Rotation paths and how fast each direction turns (deg/step)
Each turn is a multiple of 5 degrees from 10 to 175, or 0.
Each row of a path follows its step; steps can be skipped.

step 0: [8 -10 -1 5 20 -8 10 3 -4 0 8 -1 8 -4 -1 8 8 -7 -7 6 -6 -8 7 4 -1 5 5 6 -12 -5 2 -2 -9 -8 -8 9 -5 -1 8 -6 9 5 -6 -3 17 -3 7 -5 -3 0 -8 -10 7 4]
step 1: [3 -1 2 15 -4 0 -2 2 -7 -5 1 -5 5 8 -7 0 -7 -11 3 13 -1 6 -5 7 -7 7 -2 3 -3 5 1 -1 -15 -5 1 2 4 -2 11 11 -2 3 -7 6 1 -11 -1 -2 6 1 -9 6 11 -25]
step 2: [-9 -9 8 5 -9 -9 6 6 12 2 4 6 -1 6 8 2 3 -9 1 2 19 11 -15 1 -6 2 -4 2 -5 7 -6 4 1 0 14 5 -8 -11 4 12 -1 0 -1 1 -8 6 -7 -11 0 3 0 -7 -11 -1]
step 3: [5 -4 -5 -6 -4 -2 13 -7 0 10 9 -5 -2 -7 -2 5 12 4 2 4 8 7 -3 -2 16 -10 6 3 2 -4 2 11 3 -4 -1 4 -1 5 -3 3 6 -6 -3 13 3 -11 -7 -19 -13 -2 -11 -6 -8 5]
step 4: [6 -2 4 -13 -2 -4 -11 3 5 -1 -3 -1 6 4 4 6 2 -1 12 13 -3 0 4 3 9 6 -7 9 7 -1 -5 10 -3 3 -8 2 11 1 3 -7 -2 -8 11 25 9 -7 3 10 0 0 -9 -1 1 -7]
step 6: [1 5 3 8 -16 5 6 -12 4 4 1 7 -2 -2 -1 5 -8 10 4 -6 -2 4 14 1 3 -3 8 -2 -14 -7 7 -3 -11 2 -2 1 -15 -1 2 6 6 4 -9 8 -1 -9 -19 5 11 -1 2 -6 -8 0]
step 8: [7 -13 -7 13 6 1 2 -4 -3 1 -3 -4 0 7 10 1 -8 -6 -18 0 -4 7 -5 -5 -10 -8 9 4 -6 -14 4 2 -1 1 -5 6 18 1 2 6 0 -1 2 6 1 2 9 3 -14 4 -12 -1 7 -11]
step 9: [-3 4 16 8 -4 -2 -2 -2 10 1 -8 -1 -10 4 6 -2 -14 -9 -1 -1 13 5 -13 7 -1 -11 3 0 6 -7 -6 4 -9 18 0 -2 -9 3 -6 0 -3 13 -1 8 -3 -6 2 -1 7 -3 -9 -6 5 -9]
step 10: [-3 6 14 -2 8 -14 7 -17 13 -6 -7 1 -8 -1 -7 4 15 4 -6 6 8 8 -4 -7 4 -5 1 3 1 1 0 5 6 1 -2 -1 -8 0 3 -6 -3 -7 8 -6 -2 2 -11 -12 8 9 -10 -6 3 8]
step 11: [14 -1 -18 -1 10 1 -4 -13 5 6 -3 0 2 8 7 10 7 2 -5 12 -3 4 1 1 6 -5 -1 7 7 6 19 -4 -8 2 -11 0 0 1 8 -14 2 -10 -2 10 -4 0 -7 -1 1 -5 -6 9 -4 3]
[-2 1 -1 -2 -3 -4 -2 -2 2 0 0 1 2 -3 4 -2 1 1 -4 4 -3 0 1 0 3 0 -2 1 3 2 -1 -4 1 0 -1 -3 -2 1 -4 -2 -1 -2 0 1 -1 -1 0 0 0 -1 -1 -3 -1 -1] -> 55
[-3 2 2 0 1 1 -1 -2 1 2 0 0 -3 3 4 2 1 3 3 2 2 -2 -1 -4 3 0 0 -4 3 1 0 0 -1 3 -2 0 3 1 2 0 -1 -4 0 0 3 -2 1 -2 0 0 3 0 0 2] -> 55
[2 0 -2 2 -4 0 -1 0 0 -1 4 -4 -2 0 0 4 5 1 -1 0 1 0 3 -2 -3 0 2 1 3 1 2 0 1 0 1 0 -1 -3 1 -3 1 1 3 0 -4 -3 0 1 -2 -2 2 -2 -2 2] -> 90

step 1: [-8 -1 -3 -14 -1 -7 -2 -1 3 -15 8 -12 7 4 -1 -10 10 -10 4 9 -4 0 -5 1 14 6 -6 -3 4 -4 1 -1 11 15 -5 -3 -1 0 -2 4 7 -10 4 -21 4 -5 -1 -1 -3 -10 -9 -2 12 -9]
step 2: [-1 1 8 -7 8 -4 5 -7 -9 17 0 -8 -11 3 10 1 5 -4 6 -6 -10 7 2 0 -10 3 -8 7 2 3 0 -12 5 -4 -5 -8 -4 0 10 0 -18 -10 15 12 -9 -5 8 6 1 -1 -1 -8 8 -9]
step 3: [-6 -15 2 10 -2 4 -6 -4 -6 1 1 1 -7 -4 -1 -13 5 -17 -14 -4 5 0 5 7 9 -16 9 -2 0 -5 -10 -7 -7 -2 -4 -6 0 6 8 -3 -1 -1 2 -11 -13 -1 3 -21 -1 3 -4 1 -11 -2]
step 4: [-1 -10 -4 5 -4 -4 -5 16 7 5 -8 -7 4 9 -6 7 10 -8 9 10 0 -2 -12 6 -11 2 3 -10 -12 -5 6 -9 12 1 -7 -11 0 6 -1 10 0 14 8 -10 4 -7 -11 3 -1 -8 -1 -1 7 -9]
step 5: [9 -8 0 0 6 -17 0 -9 0 1 -2 -22 10 -2 4 -9 -3 -7 4 -7 -12 5 -5 3 0 6 -3 0 12 -11 -3 -1 -9 10 -7 1 5 -11 -7 12 -6 -9 7 9 -4 -4 4 -5 2 -2 11 -7 -3 10]
step 6: [4 13 10 5 -11 -8 6 2 2 9 -1 -2 -3 1 -4 5 19 -5 -7 1 -7 4 0 7 13 -8 2 9 -4 -9 5 -5 -2 -8 -2 -4 -1 13 -5 -7 1 -9 5 1 -18 -3 -6 2 -9 14 -14 -2 -8 0]
step 7: [-4 -2 9 6 9 -1 -13 16 4 1 -9 -4 -2 3 -6 -5 -19 -16 15 0 -1 -1 -2 9 1 0 11 -3 -12 -9 -10 -16 -1 1 8 2 -1 3 5 -2 -5 3 -3 -1 4 10 -1 4 13 5 -5 -8 -7 -6]
step 8: [-8 5 -15 7 -4 -2 -12 0 3 0 -9 -14 0 -1 -4 -7 3 -2 8 1 1 -6 0 0 -1 -2 -19 -7 5 -9 5 -7 -3 -2 -1 -1 18 -3 -10 11 -6 -3 -2 6 2 3 -6 -12 -18 10 7 9 5 -1]
step 10: [2 -1 1 -21 18 1 -8 -2 0 -1 6 -4 9 -1 -17 -2 -3 -11 6 1 5 3 -3 2 7 -5 0 -2 -5 -3 -5 4 -2 0 1 -3 4 3 -3 -17 1 -7 0 8 -8 14 -18 -1 -3 2 -11 1 -13 -6]
step 11: [6 9 -5 11 3 4 -6 -3 -5 -8 -23 1 3 -8 2 -6 -5 -4 5 -6 2 6 13 7 6 0 1 -1 -12 6 15 -12 9 -7 3 -8 1 -12 3 2 -7 5 10 5 2 0 -3 10 -8 9 3 11 4 -8]
[1 -2 -1 2 2 0 4 0 -4 2 -4 -2 -1 -1 3 0 1 0 0 -2 0 -2 4 1 -1 1 -2 -4 0 1 1 3 -1 1 0 3 2 -2 0 2 -1 -3 1 4 -1 -1 2 -1 0 3 0 4 -2 -2] -> 125
[-2 -2 -1 2 7 1 0 -1 -1 -3 4 -2 -1 -1 0 -1 -2 2 3 -1 0 -1 1 2 3 -1 4 0 1 -4 1 0 -1 1 -2 1 -3 -1 1 1 0 -1 0 -1 2 1 2 -2 2 0 0 0 -1 6] -> 160

step 0: [-3 2 3 -7 14 10 3 2 -2 4 4 2 -6 -3 9 9 -7 2 -18 8 -4 -3 7 -15 -8 9 -2 -1 16 3 6 -1 7 14 4 -5 13 9 -5 -5 -9 6 -9 -2 5 1 -9 -11 -4 8 12 5 -3 7]
step 2: [5 -13 0 -5 -5 0 -6 -6 -1 1 -7 8 4 2 -11 5 8 -2 6 11 8 10 -10 -4 8 -9 -4 -8 -14 -9 6 9 -1 -1 -5 4 -4 2 -2 5 4 6 -7 -9 -8 -8 -10 7 -4 12 -14 -22 0 6]
step 3: [3 0 8 4 5 3 0 0 -9 -12 11 -4 -5 11 2 4 6 -9 -10 2 2 -5 -9 3 -6 -9 -5 -3 -3 2 -7 -14 16 0 -6 13 -12 1 3 -9 8 4 -3 2 3 -24 10 4 6 -5 -3 -9 1 8]
step 4: [-7 16 -1 -2 1 -1 -7 14 8 1 5 -14 -7 10 -12 10 -10 9 -14 -1 6 0 4 -1 -19 -1 3 -3 6 9 1 3 0 13 1 8 15 -8 3 -7 8 5 -5 3 9 -1 -1 -8 -4 -3 8 -7 3 -3]
step 6: [-8 -6 0 -4 2 2 2 -6 8 8 1 4 12 2 2 -1 22 -10 -5 5 2 6 -3 1 -3 -7 -16 20 -12 -19 11 4 -13 -5 -2 -11 0 1 7 -3 1 7 -1 1 -12 1 -1 -2 -1 2 -5 -7 1 -3]
step 7: [12 5 -1 -1 -8 0 4 -3 -12 -2 19 -5 -7 -2 4 5 1 -6 -4 4 6 -6 11 0 9 -2 -14 8 -16 -2 0 1 0 -4 12 6 -8 6 -1 -3 -9 4 -21 7 -6 -12 7 6 -1 -2 6 -7 -4 10]
step 8: [4 8 -8 6 1 -5 -5 5 0 9 8 15 -5 12 -2 18 -7 3 -3 -4 2 -7 1 0 6 -4 3 -2 2 8 -16 -8 8 7 9 -1 13 5 0 -9 13 1 -16 -1 1 -1 -4 2 3 -9 5 -1 1 -18]
step 9: [4 -8 -3 -6 9 5 -6 4 10 4 9 12 -3 -10 -9 0 4 -8 -8 -1 -11 1 -8 -2 2 1 8 -8 17 1 -8 5 -3 18 -13 -2 9 4 -5 1 -2 12 -6 0 1 6 -14 -7 -10 -1 3 8 -1 12]
step 10: [-2 -12 10 -5 12 -1 -5 5 3 2 -15 -1 10 8 7 -8 18 -18 -6 13 7 4 -1 -13 -4 -2 1 5 3 6 11 0 4 -3 7 -4 1 -2 5 -2 0 7 -3 2 -10 4 -1 10 -11 -2 -4 11 8 11]
step 11: [-3 3 -2 -6 -2 -2 10 -5 1 9 -6 -4 -3 1 -2 5 -14 -9 3 10 8 4 0 -3 -12 -3 -5 1 -19 -1 0 2 10 -6 10 12 -2 11 5 -1 -9 8 -5 -6 -4 -6 -4 12 -7 14 -8 -19 4 8]
[-5 0 -1 2 0 0 2 0 -1 -3 -1 -1 5 -1 0 -3 -2 -1 0 0 0 1 2 -2 1 -2 2 2 4 0 2 -1 -2 -1 -2 1 -2 2 3 0 1 0 -5 -1 -1 2 -4 -3 -2 2 1 2 2 0] -> 80
[-3 -2 -1 -1 0 5 0 -1 1 -1 1 -3 -3 -3 0 1 -2 1 -1 3 3 1 -4 0 1 0 0 -1 1 2 -1 -4 -1 -1 -2 0 4 -1 -2 1 -1 -1 -2 0 -1 4 -1 -1 2 -4 2 1 1 -2] -> 85

step 0: [-6 2 -10 -2 6 1 -10 3 -9 4 -4 -3 -5 1 -5 -1 1 4 -1 2 1 -14 -1 -7 4 -8 1 -16 4 8 5 8 -7 2 -1 4 1 -7 -22 -7 -5 5 -2 14 -7 -15 -3 0 -5 -5 -6 2 -1 -2]
step 1: [4 -7 -10 -6 -8 9 7 0 -9 -6 -1 -14 -5 -2 3 8 1 1 -1 -9 13 7 3 15 -15 -1 0 -5 -6 -5 1 -8 -6 -8 -6 2 0 1 -3 -3 3 -1 0 4 -5 -10 -15 -1 3 -1 8 0 -8 7]
step 2: [-4 4 -7 -10 -5 -9 2 -4 10 3 -5 -4 11 6 -10 -7 1 -23 1 -9 2 10 -3 -1 -2 5 6 7 3 4 -5 -3 -1 -3 -1 -4 6 -5 3 -7 -1 8 7 3 -3 5 -4 8 2 -19 8 -2 0 -8]
step 3: [17 11 0 11 3 2 -2 -7 2 -10 -11 -1 3 10 -2 -1 -1 -1 0 -7 5 -14 -4 -2 13 7 -9 -1 1 5 -8 -5 5 4 3 4 9 11 0 -13 3 1 4 2 7 -5 -4 4 -12 7 1 -6 -1 -5]
step 4: [16 -5 -2 -3 17 5 1 -6 5 -6 4 -4 2 -2 2 -13 -4 5 -3 -8 -5 1 5 -1 0 0 -5 -2 5 6 3 4 -9 -12 -4 10 6 -17 -7 16 -5 -7 9 3 2 -1 -4 -6 0 9 3 7 -3 -7]
step 5: [-17 1 -5 -1 0 5 1 0 0 -1 -3 2 12 -3 -3 10 0 3 -8 8 -6 8 -1 -2 -8 1 -11 -12 11 0 -4 -2 -7 -2 8 -6 13 -3 -12 -1 -2 -8 1 -6 -14 1 -12 -7 -9 -4 -2 -5 -6 -1]
step 6: [-3 4 -6 0 6 0 10 1 -12 0 4 8 -3 5 1 -1 1 0 5 -4 6 -7 7 -4 -10 4 16 5 0 9 -2 -7 -4 -4 1 -4 -3 8 -5 -15 8 0 15 -4 -4 -4 -4 0 8 -6 -7 -2 -22 0]
step 7: [3 6 -17 -2 4 -13 -9 2 2 -4 4 -6 -4 -4 -10 -13 -1 -9 -10 -10 4 1 0 -1 -7 3 -2 -17 8 1 6 -8 4 -2 -5 6 -4 3 12 -11 -8 12 -2 2 -1 -10 0 4 1 5 -4 1 2 -2]
step 9: [4 7 -1 9 4 6 7 1 -7 3 -11 2 8 12 -2 5 3 -5 2 -9 0 3 -8 1 0 -2 -7 0 4 -11 -3 -2 -6 -11 1 -4 6 -20 -3 8 -1 -5 8 4 9 -16 -1 4 12 -4 10 -10 -7 -1]
step 11: [2 9 -14 -5 8 1 -4 1 1 8 4 8 -11 -2 -3 0 -6 -1 -12 -10 6 3 7 5 7 2 -10 1 -9 10 6 -1 2 0 3 2 2 2 -18 -11 -4 -4 11 -3 4 11 -8 -2 -8 2 0 6 -10 -4]
[1 -1 0 -2 0 1 -2 1 0 -5 -3 -1 0 1 -3 -1 1 1 -2 1 -3 1 3 -2 -2 -3 -2 2 -5 2 0 2 -1 -3 2 1 -4 2 1 -2 -3 2 1 0 1 -4 1 -3 0 2 0 1 1 1] -> 110
[-2 -1 -2 2 1 1 0 0 -4 0 1 2 -2 -1 1 2 -2 0 -3 2 0 -1 5 1 -3 3 1 -2 1 3 2 0 -1 0 -1 -4 -2 0 -3 1 -1 0 3 -1 -2 1 0 0 -1 -1 -4 2 4 0] -> 60
